cols: G J Q T L
[112  93 171  75 142]  C
[109 106 149  86  92]  V
[111  92 159  84 113]  U
[133  81 135 126  84]  D
[133  81 135 126 101]  P
down: [113  84 101] => L
chg V: [109 106 149  87  92] => 4, [86]
chg U: [110  92 159  84 113] => 1, [111]
chg P: [133  81 136 126 101] => 3, [135]
chg C: [111  93 171  75 142] => 1, [112]
chg U: [111  92 159  85 113] => 4, [84]

cols: Y A F K R B M S
[113 160 124 139 128 124 150 125] -> E
[ 96 103 133 120 133 152 124 136] -> H
[129 144 107 106 118 121 121 111] -> Z
[119 138  83 149  95 139 150 133] -> N
down: [120 106] => K
down: [136 111] => S
chg N: [119 138  84 149  95 139 150 133] => 3, [83]

cols: doba maz gepu raz sufu
[158 156 115  97 103] -> gena
[127 129 124 158 106] -> lusok
[ 88 119 153 173 122] -> lafu
chg gena: [158 156 116  97 103] => 3, [115]
down: [158 173] => raz
down: [129 119] => maz
down: [115 124] => gepu

cols: lutiz luzi Rop Pigav gek Doto gev Pokos
[ 90 106 115 115 139  95 118 116] : teg
[ 90 106 115 115 139  95 118 140] : koden
[153 129 141 116 121 117 127 151] : vez
[153 129 141 116 121 133 127 151] : Nom
down: [117 133] => Doto
down: [ 95 117 133] => Doto
chg Nom: [153 129 141 117 121 133 127 151] => 4, [116]
down: [116 140 151] => Pokos
q: [ 90 106 115 115 139  95 118 116] => teg

cols: sevun geg Vozuf veduv
[148 127 126 126] : Sus
[123 105 151 146] : bov
[123 105 151 123] : Gozig
[115 131 137 124] : vut
[111 155 129 175] : taba
[123 168 153 138] : piz
[101 111 153 154] : lapi
[ 95 118 138  96] : ril
[106 122 115 144] : sinu
[ 89 105 151 146] : Gonap
[ 97  97 139 100] : mogis
[114 128 137 112] : lale
down: [144 146] => veduv
down: [153 153 138] => Vozuf
chg lapi: [101 110 153 154] => 2, [111]
chg lale: [113 128 137 112] => 1, [114]
chg piz: [122 168 153 138] => 1, [123]
down: [153 153] => Vozuf

cols: taze gasor gipud tade liden fad vabe Bimo
[134 136  89 133 135 134 133 135] = zopos
[136 137  85 138 136 136 136 135] = lebov
[135 138  94 133 135 134 133 134] = bepur
[134 136  96 134 136 134 135 134] = sut
[136 140  89 135 135 135 134 135] = Tisis
[137 133  80 136 136 136 137 136] = mas
down: [135 134 136 137] => taze
chg sut: [134 136  96 134 137 134 135 134] => 5, [136]

cols: nufi Getul dira Nepe
[106 137  94 160]  kob
[121 140  96 163]  tobet
[ 82 158 162 123]  voz
down: [137 140] => Getul
chg tobet: [121 140  96 164] => 4, [163]
chg voz: [ 82 157 162 123] => 2, [158]
chg voz: [ 82 158 162 124] => 4, [123]
chg voz: [ 82 158 161 123] => 3, [162]
chg tobet: [120 140  96 163] => 1, [121]

cols: mutob kovot mag gutef Faros
[129 113 151  96 127] : Malu
[134 102 168  94 120] : lupot
[121 114 166 102 130] : ber
[ 82 180 115 143 151] : sagag
[144 121 103 144  90] : Vus
[144 121 103 144 108] : teke
chg ber: [121 114 166 101 130] => 4, [102]
down: [ 82 144 144] => mutob
down: [113 102 114 180] => kovot
down: [ 96  94 102] => gutef
chg Vus: [144 121 103 145  90] => 4, [144]
chg ber: [121 114 166 102 131] => 5, [130]
chg teke: [144 120 103 144 108] => 2, [121]

cols: Vare kela balo Ledud Lono
[ 94 129 169 132 138]  Sene
[116 173 117 172 142]  Tel
[160 169 136 142 127]  zor
[ 89 140 138 142  81]  nor
[132 156 159 113 152]  vifun
[131 116  89 102  91]  gasaf
[110 171 111 160 139]  nafus
[144 140 170 156 158]  Miku
[169 162 104  84 117]  vub
[108 168 151 152 118]  Zezal
[110 135 113  80 171]  Seli
down: [113 102] => Ledud
chg nafus: [110 171 111 160 140] => 5, [139]
down: [ 89 132 131 110 144 169 108 110] => Vare
chg Zezal: [107 168 151 152 118] => 1, [108]
chg Tel: [115 173 117 172 142] => 1, [116]
down: [131 110] => Vare
down: [152  91 139 158 117 118 171] => Lono

cols: sen buvas pivu Gofa tude Temi ziso fevob Gil
[142 162 128 100 143 158 129 117 165] : laba
[ 94 113 134  90 140 140 122 116 123] : piver
[107 161  92 125 123 109 131 154  88] : lig
down: [100  90] => Gofa
chg piver: [ 95 113 134  90 140 140 122 116 123] => 1, [94]
down: [134  92] => pivu
down: [ 90 125] => Gofa
down: [ 94 107] => sen
chg piver: [ 94 113 134  90 140 140 122 115 123] => 8, [116]

cols: nulab gefu Zugud vokur
[103 136 127 143]  pugiz
[122 159  95 161]  deko
[164 136 127 143]  vud
[ 77 142 112  71]  Romi
[ 85  95 138  84]  zaz
down: [103 122] => nulab
chg deko: [122 160  95 161] => 2, [159]
down: [164  77] => nulab
down: [159 136] => gefu
chg Romi: [ 77 143 112  71] => 2, [142]

cols: banor feb bas Dip mune
[122 140 123 113 131]  Tiko
[121 126 121 174 134]  Zikur
[131 111 136 108 115]  Dadi
[129 137 138 121 129]  pami
down: [121 136 138] => bas
down: [108 121] => Dip
chg Zikur: [121 126 121 174 135] => 5, [134]
down: [122 121 131] => banor
chg Zikur: [121 126 121 173 134] => 4, [174]
chg pami: [129 138 138 121 129] => 2, [137]

